One turn moves every row onto another: examples first, then more rows asked:
meso: [ 22.6  -6.9  -9.5 -18.0  27.0  -6.8   6.4 -24.9   1.7 -22.4 -10.4   1.9
 -36.7  -1.8   4.3]
dapid: [ 18.4  -4.9 -18.8  24.0   4.5 -18.2  -6.4 -15.9   5.6   7.3  26.2 -10.5
   5.3 -10.3 -34.1]
sivaz: [ 16.9  -9.5   8.5  10.2  11.6  12.6 -21.2 -39.5  -1.1   2.6  12.6 -30.4
 -27.8 -14.5  24.8]
Rom: [ 14.0   0.9   6.6  -2.6  -2.6  15.0  -9.6  -5.6 -21.0  19.8 -10.4 -27.8
   9.0  11.3   8.3]
Mig: [ -8.0   2.9  -2.2  -2.0 -15.0 -15.4  -2.3 -32.5  -6.6  13.8   2.1   7.5
   1.4 -23.0 -46.0]
pep: [ 16.9 -18.2  22.9  15.7  -1.9   8.7 -23.6 -11.2  -8.9  -4.3  -1.2  -6.6
 -21.1  26.5  -1.0]
Buz: [ -2.2   3.4 -18.9 -15.9 -12.6 -11.7   3.3 -13.0   7.2  24.0 -12.8   0.0
   7.7 -39.8  17.9]
kemu: [  9.9 -16.3   7.5  -8.0   4.2  14.2 -14.0 -49.5   5.4  -6.0  -5.1 -12.8
  24.6 -11.0  17.3]
von: [ 17.9  -8.9 -18.2  22.2   0.2   0.4  -3.9  -9.9  48.1  11.8  15.1   4.5
  -8.8  -0.3  -7.7]
bod: [-11.4   3.8 -18.8 -23.0 -13.3   1.1  16.0 -30.9   4.1   3.2  -9.7  25.0
 -26.4   1.0   5.8]
zote: [-12.7   3.0 -20.7 -24.5  -8.3   6.6  17.5 -34.2   2.8   5.9  -2.0  27.3
 -21.9   2.4   1.5]
Rik: [ 10.6 -10.3   4.0  -6.2  15.9  11.4 -17.1 -43.8   6.3  -4.4  -4.6 -11.1
  24.1  -7.5  24.5]
tev: [ 14.5   6.8  10.8  11.4 -24.5  11.1 -28.3  11.1  12.8  24.5  17.8   6.9
  -4.8  -0.7  -6.3]
Faz: [  0.0 -23.2  17.5  13.8   2.0  19.6 -13.9 -31.6  -0.5  -0.6  26.6 -25.7
 -25.8 -31.7   5.9]
zok: [ 19.6   6.3  16.1 -15.7  23.2  11.0 -19.6   6.6   0.7  16.8 -16.0   8.5
 -33.8 -10.0 -13.0]
vifup: [-19.2   5.1   2.7 -13.9 -13.6   4.0   6.5 -42.9 -13.9   7.4   6.5  29.2
  -3.5 -14.8 -21.4]
pefu: [ 12.4 -11.8  12.6   9.4  18.3   9.9 -15.2 -30.6   2.1  -4.8  18.8 -14.2
 -52.9 -20.1   1.0]
gadok: [ 23.6   0.5  -8.3  18.8  25.6 -21.9  -2.4 -12.9  -8.5   3.3  17.7  -4.4
   3.5 -20.6 -30.1]
fir: [ 12.4 -17.9  -6.9   7.5  15.3   0.5  -4.4   1.1  37.4  11.6   8.7   4.9
   6.1 -42.7   9.8]
nudi: [ 22.1   1.7  -6.1  -4.0 -18.9  -6.7 -44.3   5.4   4.6  15.8   6.1 -10.8
  -8.0  -2.8 -18.2]
ser: [  6.3 -33.4  21.3   2.0  -4.3  16.0 -22.1  10.3   8.7   0.6  -2.5  -3.3
 -15.8 -12.1  27.1]
Gepu: [ 22.0  -1.8 -19.2  11.5  16.1 -12.6  -8.5   2.0  21.2  18.4  17.5  -0.5
   8.2 -39.1   5.3]
bogo: [ 14.7 -21.2  24.8  -0.5  13.4  -5.1 -33.3   3.1 -25.4  -4.6   3.2  -3.1
 -16.7 -21.3  -7.5]
mot: [  1.6  13.9  -8.8   2.2 -13.5  -0.9  14.1 -24.0  29.2  19.8 -10.8  22.6
 -25.5   8.7  -6.0]
zud: [ 16.9 -16.1 -15.7  24.8  -1.0   0.9   4.5 -20.8  35.8   2.3   7.1  -9.9
  -3.2  17.1 -10.5]
fid: [ -9.1 -21.0  25.1   2.4   6.9  19.1  18.5 -18.7   1.4 -15.5  22.7  17.2
 -10.9 -28.0 -14.5]
gur: [-15.4 -24.1  21.0   5.7   7.8  16.3  15.2 -17.0  -2.8 -17.6  27.2   7.7
  -1.3 -25.9 -13.2]
Pap: [-12.4  -1.9 -15.1 -31.9 -11.1  -1.5 -10.0 -39.9  -2.1  10.9 -12.4  14.5
   5.3 -28.5   8.5]
tupe: [ 15.8   2.2  -6.7  -1.4 -18.4  -4.0 -19.4  30.3  -0.5  15.9  14.8  -2.2
 -20.4 -11.8  -2.3]
vibig: [ 15.0 -10.4  -8.5 -15.1  31.3  -5.2   1.9 -21.2   9.7 -24.4  -4.9   5.5
 -39.4  -1.0  -3.4]
kupu: [-10.1 -30.3  17.7  -7.4 -16.2  26.7  -8.7   8.7   9.6   8.7  -0.6 -12.3
 -11.1 -13.9 -24.0]
Sak: [-13.5  -3.9 -21.4 -36.5  -5.7   2.5  -3.3 -38.8   0.8  11.9  -7.6  17.1
   3.3 -23.6   8.0]
Faza: [-17.6   2.2  -4.8 -21.5  -5.7   4.9   4.7 -44.3 -12.2   9.0   8.0  28.8
   0.2 -14.2 -20.5]

bod goes to Pap
fir goes to gadok
Now find these:
bogo goes to pep
vibig goes to Rik
kemu goes to fid
kupu goes to zok
Buz goes to Mig
Faz goes to pefu
zote goes to Sak
tev goes to tupe
Gepu goes to dapid

